[[ 50  55   6   2]
 [-57  25   9  -9]
 [ 17  39   2  37]]
=>
[50 25  2]

[[-10  10  11 -76]
 [ 36  12   2  -7]
 [ -8   7   2   1]
 [ 10 -38  21 -38]
 [ 35  27 -22 -71]]
=>
[-10  12   2 -38]

[[ 22  -1  25 -23  32]
 [  2 -31  -6  55  50]
 [-17  -3 -11   4  -8]
 [ 29  -1 -22  -6   6]
 [ 12  -4  29 -77  26]]
=>
[ 22 -31 -11  -6  26]

[[  6   2]
 [-44  68]
 [-17  30]
 [ 46  69]]
=>
[ 6 68]

[[ 61   7 -28  16  -4]
 [ 11   4  -6   1  -6]]
=>
[61  4]

[[  2 -28 -30 -22]
 [  0 -23 -14 -31]
 [-73 -38 -47   3]
 [ -3  15  39 -45]]
=>
[  2 -23 -47 -45]
---
[[-25 -28 -40 -22 -49 -52 -10 -38  64]
 [-26 -11  -2 -27  20  11  16  15 -24]
 [ 23  12  34  -2  40  54  32  29  44]
 [ 10 -12  11   9  -2   9 -11  16  33]]
=>
[[ 23  12  34  -2  40  54  32  29  44]
 [-26 -11  -2 -27  20  11  16  15 -24]
 [ 10 -12  11   9  -2   9 -11  16  33]
 [-25 -28 -40 -22 -49 -52 -10 -38  64]]

[[  1 -24 -28  -3  12 -11 -30 -17  10 -12   3 -23 -18  27 -21]
 [-35 -21   2  19   7  -4  -6  12 -24  26  16 -14 -17  18 -30]
 [-24  -9  22  33  11 -13  -2  14  -2  20  28 -20 -29 -24 -32]
 [ 54 -13   9 -36  33  -7   2   7  61  29   7  -7 -27  20 -16]
 [ 48   3  20  -5   1  28  23  17  31  10  -8   4  13   1  33]]
=>
[[ 48   3  20  -5   1  28  23  17  31  10  -8   4  13   1  33]
 [-24  -9  22  33  11 -13  -2  14  -2  20  28 -20 -29 -24 -32]
 [ 54 -13   9 -36  33  -7   2   7  61  29   7  -7 -27  20 -16]
 [-35 -21   2  19   7  -4  -6  12 -24  26  16 -14 -17  18 -30]
 [  1 -24 -28  -3  12 -11 -30 -17  10 -12   3 -23 -18  27 -21]]

[[-19  21 -24 -53  51  23 -71 -72  34]
 [ 22  10   3  25 -11 -34 -43 -46 -14]
 [-19  18   9 -29  20  20  10   1  10]
 [-20  39   7 -32  28  31   8  -1  -4]]
=>
[[-20  39   7 -32  28  31   8  -1  -4]
 [-19  21 -24 -53  51  23 -71 -72  34]
 [-19  18   9 -29  20  20  10   1  10]
 [ 22  10   3  25 -11 -34 -43 -46 -14]]

[[-10   6  10  -4  48 -57   3   4]
 [  6  -1 -23  -5  13  15  21 -11]
 [ -7   2   9  -5  56 -11 -20  -5]
 [  5  -4 -26  29  -7 -21 -13   6]
 [ 18 -14 -60   2   4  -5  48  -2]
 [ -4   9 -62  29  21 -36  19  -3]
 [  7  11 -30  23  10 -63 -10 -17]
 [ -3  -3  42  17  -4 -18 -24  18]
 [  1  -2  -9  -7  11  13  22  -1]
 [ -2 -15 -10   7  33 -19  26 -11]
 [ 10  10   7   2   7  47  -5  -6]
 [ -4 -13  18   4  21 -23 -20 -20]]
=>
[[  7  11 -30  23  10 -63 -10 -17]
 [ 10  10   7   2   7  47  -5  -6]
 [ -4   9 -62  29  21 -36  19  -3]
 [-10   6  10  -4  48 -57   3   4]
 [ -7   2   9  -5  56 -11 -20  -5]
 [  6  -1 -23  -5  13  15  21 -11]
 [  1  -2  -9  -7  11  13  22  -1]
 [ -3  -3  42  17  -4 -18 -24  18]
 [  5  -4 -26  29  -7 -21 -13   6]
 [ -4 -13  18   4  21 -23 -20 -20]
 [ 18 -14 -60   2   4  -5  48  -2]
 [ -2 -15 -10   7  33 -19  26 -11]]

[[  9  -3 -17  29]
 [-20 -54  -5 -37]
 [  0  24  14 -26]
 [ 45  41   9   8]
 [-30  -6  24  31]
 [-16  43  36   8]
 [ 27  -7  27  65]
 [ 32  67  54  42]]
=>
[[ 32  67  54  42]
 [-16  43  36   8]
 [ 45  41   9   8]
 [  0  24  14 -26]
 [  9  -3 -17  29]
 [-30  -6  24  31]
 [ 27  -7  27  65]
 [-20 -54  -5 -37]]

[[-23  16  41 -25 -56  40 -53 -20  -3  69 -43 -30 -62 -59]
 [ 70  37   6 -14  50 -75  17  45 -49  49 -27  -8   0  22]
 [ 36  22  -8  25  35  -1  70 -51 -13 -34  -2  63 -14 -58]
 [-17 -55 -34  14  30  47 -11 -68 -68   8 -13  -2   8 -25]
 [ 27 -48  -8  75 -29 -18 -32  31 -16  37  32 -35 -54  71]
 [ 49  49 -32  49 -49  34  50  22  30  28  12 -23 -15  11]]
=>
[[ 49  49 -32  49 -49  34  50  22  30  28  12 -23 -15  11]
 [ 70  37   6 -14  50 -75  17  45 -49  49 -27  -8   0  22]
 [ 36  22  -8  25  35  -1  70 -51 -13 -34  -2  63 -14 -58]
 [-23  16  41 -25 -56  40 -53 -20  -3  69 -43 -30 -62 -59]
 [ 27 -48  -8  75 -29 -18 -32  31 -16  37  32 -35 -54  71]
 [-17 -55 -34  14  30  47 -11 -68 -68   8 -13  -2   8 -25]]

[[  5 -31  -2 -23 -34 -23]
 [ 10 -29 -77  -3 -32  22]
 [ 21 -55  25  -2 -31  38]
 [-18  -6  71  -1  33 -31]]
=>
[[-18  -6  71  -1  33 -31]
 [ 10 -29 -77  -3 -32  22]
 [  5 -31  -2 -23 -34 -23]
 [ 21 -55  25  -2 -31  38]]
